0: [154 141 205 134 152 144  66  89 131 141 153 104 156 115 163 104  65 133
 195 163  86 132 163 139 101 102 147 120 133 123 166 140]
1: [147 126 144 180  73  71 142 147 131 108  83 131 167  70 114 130 165 137
  75 129  97 112  63 163 124  75  71 124 131 146 193 106]
2: [165  35 155 112  53 177 100 175 107 138 138 181  73 147 107 123 145 124
 151  78 171 149 107 169 105 108 145 129  85  74  60  93]
3: [118 207  71 163 186 114 192 157 136  82 112 139 173 131 140 128 103 149
 100 174 123 135 111 174 116 135  86 135 123 161 181 107]
4: [111 171  89 141 145  74 175  77 102 186  99 102 122  54 131 130 173 137
 106  99 139 102 135 131 179 126  95 173 141 165 144 145]
5: [172 120 194 166 146 134 127  92 130 107 140 132 130 130 125 130 104 125
 120 174 103 139 152 138 143 161 175 144 103  99 134 151]
6: [ 88  76  98 134 175 184  92  88 186 108  78 158 149 159  94 125 163 142
 161 113 130 150 145 166 199 127 237 106 190   1 162 125]
7: [131  72 113 133  98 128 159 174 145 118 107 141 134 171 122 143 173 139
  60 159 178 145 114 114 139 154 161 130 111  57 108 122]
8: [ 76 137 111  92 121  71 159 140 161 149 103  91 137 106 188 124 116 158
 128 122 103  72 120  76 122  90  35 175 119 175 167 143]
9: [136 119 107 109 103 114 111 181 104 142 133 110  93 182 145 109 127 136
 139  98 140 139 177 118  77 110  71 125  75 175 116 111]
10: [141 117 109 162  95 180 111 134  79  65  50 162 131 129 110 106 163 140
  59 124 144 154  82 201 133  83 126 105  94 115  96  85]
11: [110 128  90 123  79 132 113 143 131 153 117 117 133 103 124  85 140 145
 111  93 115 127  98 104 141 110 127 130 136 148 122 114]
12: [156  85 107 163 107 244 131 176 123 105 109 197  95 124  77 120 103  92
 125  78 177 155  99 210 134 141 218 108  71  97  74 113]
13: [141 116 161 153 113  78 159 148 133 173 116 152  77  54  72 148 168 110
 154 119 178 173  57 148 141  69 107 113 184  95 135 112]
14: [125 103  73 119  76 158  84 120 121 119 126 138 160 167 127  73 132 135
  92  93 133 157 168 120 143 151 178 114  80  99  97 111]
15: [134  79 172 169 138  85 150 166 150 131 121 129 158 100 102 170 127 155
 234 137  81 150  91 146  75  94  94 130 146 116 171 112]
16: [120  98  87 131 144 192 129 118 142  88 167 132 143 123 110 118 106 116
 144  98  85 185 143 125 146 190 169 157 145  70  81 148]
17: [157 128 156 145 141  99 199 135 120 120 149 176 105  83 138 180 172 103
 139 139 123 104  67 132 126 132  83 150 101 128 123 166]
18: [143 120 123 120 174 103 164  85  85 100  42 120 109 127  27 147 136 164
 134 141 136 148 156 102 152  78  81  99 104 249 178  96]
19: [127 120 105 153  91 144 123 146  93  93  61 165 147 133  77 103 150 165
 111 150 159 151  90 180 122  92 102  96 109 126 149  80]
20: [123 128 153 150  99  86 159 134 124 184 115 139  92  72  59 140 179 121
 164  96 198 129  60 137 141 100  76 113 142  97 144 114]
21: [155 131 147 120 147  89 216 161 116  74 151 170 108  92 148 159 118 102
 139 148 120 128  85 139 111 126 114 168  92 121 116 112]
22: [121 177  87 118 156  74 209  78 163 186 141  92 104  70 147 194 181 101
  77 115 142 114 143 159 156 152 158 146 160  78 147 190]
23: [117 153  98  92 119 119 102 153 141 141 134  88 121 183 149 118 140  85
 103 146 155 119 147  91 126 153 121 102 152 124  87 143]
24: [136  87 185 165 102 151  73 147  99 126 133 132 149 107 106 121  92 148
 178 108 125 180 108 178 108 125 117 110 131 100 148 110]
25: [134  93  69 146 166 170 171 155 167 152 109 121 125 126  90  92 100 141
 110  80 148 177 155 145 146 169 156 119  72 156 130 121]
26: [160  57  24   0  88 116 149 142 123  86 141 106 140 219 104 120 149 121
 147 144 142  48 148  19 138  74 114 123 126 156  79  91]
27: [ 90 144 110 105 124 111 125 124 136 142 144  90 124 155 159 114 122 125
 110 151 136 121 130  98 109 147 133  99 147 146 121 136]
28: [134 196 137 154 178 118 108 116 139 166 162 123  51 144 136 158 117  79
 156 138 179 109 159 145 117 126 171  68 224 109 154 124]
29: [150  95  98 102 108 111 110 161 129 131 143 111 104 184 151 144 131 163
 113 104 124 142 148 124  78  91  81 151  79 162 118 122]
30: [105 101 137 127  86 196 102 155  97  83  77 202 142 122 119 108 136 150
 129 133 147 110  61 146 121  86 114 133 117 143 107 114]

[124 168  96 134 178 113 153 131 123 117  98 128 169 137 152 113 100 164
 102 156 130 117 108 171 136 126 107 144 126 159 177 132] -> 3 27
[127 108 127 113 161  95 140 181 148 115 135 149 114 139 167 118 104 118
 192 129 106 124 132 136 116 140 105 166  87 138 142 159] -> 21 29
[135 113  84 132  87 138 132  85 114 186 183  75 125 138  54  86 110 116
 128  41 138 132 173  99 120 125 116 108 111 126 111  86] -> 11 14
[134 120 131 151  61 147 141 130 126 137 128 115 120  82 109 113 144 134
  84  86 141 159 118 148 162 135 148 129 120 132  91 116] -> 11 14
[146 128 147 154 141 116 203 153 125  73 152 184 128  93 141 176 107 135
 141 170 104 133  85 138 121 110  89 158 123 122 113 140] -> 21 17
[ 98 140  92  94 133 148 144 130 167 153 127 101 136 134 155 130 115 124
 189 123 118  95 125 115 118 122 146 142 181  84  86 158] -> 27 23
[140 164 182 127 115  99 109 134 122 175 128 111 117 114 149 113 127 137
 160 131 119  92 133 117  98  90   0 134 132 159 124 136] -> 8 9
[ 87 120 138  97 136 139 110 170 173 210 128 145 110 168 161 114 185 138
 140  87 151 109 147  72 103 127  64 129 104 200 128 123] -> 9 29
[116 219 100 155 145  75  99 137  96  81 177  86 137 126 153  88  97 115
  82 140 130 155 161 117  88 140 133 100 125 210 140  76] -> 27 3
[122 133 150  95 112 198 169 140  81 100 141 160 147  97 198 130  90 129
  98 140  83 115 122 104 149 161  94 188  25 196 126 163] -> 21 17
[132 141  65 154 119  57 192  97 148 192 168  88 106 100 145 147 172 123
  79 130 162 137 140  61 159 122 152 151 170  74 122 178] -> 22 4
[144 124 135 117  93 117 119 154  84 167 124  74  87 166 128 134 133 104
 112 106 145 126 155 130  83 113  65 131  66 159 105  88] -> 9 29
[ 99 165 195 124 176 126  63 108 169 108 131 164 123 141 124 141 131 139
 127 211  82 152 183 129 127 175 164 156 178 126 194 180] -> 5 0
[ 78 155 102 151 152 164 123  67 135 159 126  88 207 134 184  94 110 186
  92 126 127 122 167  71 147 164 143 180 122 142 135 141] -> 27 11
[152 166 136 106 190 173 148  81  87 125 140 170 133 165 205 180 120 127
 102 145  87 101 152 135 144 202 216 178  64 153 137 187] -> 5 27
[112 162 175 176 143 176  52  99 129 116 143 119 148 146 142 102 118 130
 109 128 128 125 171 162 147 181 161 138 132 125 145 123] -> 5 0
